Questions about the row below.
1) Which number is the entry just left of the largest entry?
2) Which number is the entry just right of 115.81?
3) Which number is the entry just right of the smallest entry?
[-186.41  115.81 -181.88  -12.52 -159.76]
1) -186.41
2) -181.88
3) 115.81

[[ 19.8  13.2  -8.6  21.0  -0.3   0.9   9.4   8.4 -16.3  15.6  -3.8   8.2]
 [ -9.2  21.8   9.6  -2.6   5.5  -3.3  11.4  -3.1   9.5   4.5   6.7  -2.9]
 [-11.1  15.5  14.7   0.1   0.5  10.8  16.8   3.8  23.5  -2.7   9.5
   14.6]]
Report the entry just left of 13.2.
Answer: 19.8
Report the 4th entry in reading order.
Answer: 21.0
Report the entry just right of 8.4.
Answer: -16.3
Report the maximum.
Answer: 23.5
The entry just right of 19.8: 13.2
The 3rd smallest entry is -9.2
Report the entry just right of 14.7.
Answer: 0.1
Report the entry just right of -0.3.
Answer: 0.9
The entry just left of 23.5 is 3.8
Report the entry just left of the smallest entry.
Answer: 8.4
Report the second largest entry.
Answer: 21.8
Report the fifth entry in reading order.
Answer: -0.3
Report the entry just right of -16.3.
Answer: 15.6
Report the entry just right of 0.5.
Answer: 10.8
Report the entry just left of 11.4.
Answer: -3.3
Report the entry just right of 23.5.
Answer: -2.7

[[20.0, 14.1, 37.8, 41.7, -1.7, 28.0, -14.0, 16.6, -22.9, 6.6, -28.7, 13.0, 21.5, 34.8, 13.6],
 [2.0, 28.1, 2.7, 20.7, 28.4, -3.7, -13.1, 23.5, 5.1, 36.6, 3.6, -8.9, 14.5, 25.0, 14.0],
 [27.0, -36.8, 48.0, -9.0, -50.9, 53.9, 45.2, -45.9, 18.3, -45.4, 13.2, 50.0, 6.8, -31.8, 29.7],
 [-54.1, 23.9, -29.8, -18.3, -3.2, -16.2, 17.1, -28.8, 52.9, -1.6, 19.5, -34.7, -0.6, -30.7, 37.5],
 [26.2, -5.6, 20.4, 32.2, 9.9, 14.7, 2.4, 23.9, -37.5, 14.3, -13.1, 31.0, -11.2, 26.1, -18.9],
 [-14.5, -46.4, 10.4, -34.8, -62.6, 27.0, 46.1, -60.6, -1.1, -65.3, -3.2, 29.6, -36.4, -54.1, 2.4],
 [-45.7, 2.6, -39.4, -39.5, -14.4, -28.6, 5.0, -32.4, 44.1, -23.7, 13.7, -38.1, 4.8, -38.6, 6.0],
 [1.1, -5.0, -8.6, 3.0, 0.0, -14.3, -24.4, 6.7, -10.7, -5.6, -15.5, -15.6, 14.4, 4.7, -17.4],
 [-4.9, -60.6, -20.3, -48.9, -36.2, -4.5, 44.3, -45.5, -3.4, -43.3, 23.8, 29.9, -52.1, -60.7, -31.7],
 [24.7, -38.2, -53.0, -50.6, 32.1, -56.4, -16.2, 19.5, -5.6, 15.4, 41.2, -7.3, -25.6, -18.7, -69.9],
 [-43.4, -3.2, -49.6, -39.5, -6.2, -39.1, 6.0, -29.6, 46.6, -13.9, 25.0, -37.2, 1.6, -42.1, -3.3],
 [-56.2, -5.7, -42.3, -40.5, -24.5, -27.0, 16.8, -45.7, 47.1, -31.5, 14.4, -34.8, -2.1, -51.2, 4.1]]
Indices start at 0.
Read off the entry in the bottom-left corner.
A: -56.2
Read off the entry directly below -42.1.
A: -51.2
Read off the entry at row 0, column 2.
A: 37.8
Read off the entry in row 0 and column 0.
A: 20.0
Read off the entry directly below -3.7.
A: 53.9
Read off the entry in row 0 and column 1.
A: 14.1
The entry directly above 14.7 is -16.2
Read off the entry directly above 32.2.
A: -18.3
The entry in the top-right corner is 13.6
The entry just right of 6.7 -> -10.7
The entry in row 2 and column 1 -> -36.8
The entry directly below 50.0: -34.7
The entry just left of -9.0: 48.0
Read off the entry in row 1 and column 0.
A: 2.0
The entry directly above 23.8: -15.5
The entry in row 2 and column 0: 27.0
Read off the entry in the bottom-right corner.
A: 4.1
Read off the entry directly below 4.7.
A: -60.7
Read off the entry in row 1 and column 2.
A: 2.7
The entry just left of the smallest entry: -18.7
The smallest entry -> -69.9
Read off the entry directly below -36.4.
A: 4.8
The entry just right of -29.6 -> 46.6
The entry directly below -18.7: -42.1
Read off the entry directly below -38.2.
A: -3.2
Read off the entry just right of 53.9.
A: 45.2
The entry just left of 18.3: -45.9
Read off the entry just right of 23.5.
A: 5.1
Read off the entry directly above -53.0.
A: -20.3
Read off the entry directly below -30.7.
A: 26.1

a = ((2, 6, 3, 4, 8, 3, 5, 6), (6, 3, 7, 1, 2, 4, 5, 8), (6, 3, 6, 3, 0, 5, 3, 4), (2, 5, 2, 6, 6, 4, 4, 1), (6, 3, 7, 2, 1, 4, 4, 6), (1, 6, 1, 5, 8, 3, 5, 4), (5, 3, 4, 5, 1, 5, 3, 1), (5, 3, 6, 2, 3, 4, 4, 6), (6, 3, 6, 2, 2, 4, 4, 6), (2, 6, 3, 4, 8, 3, 5, 6), (3, 5, 2, 6, 6, 4, 4, 2), (3, 5, 3, 4, 7, 3, 5, 6))
The entry just left of the smallest entry: 3
Find the entry just right of the smallest entry.
5
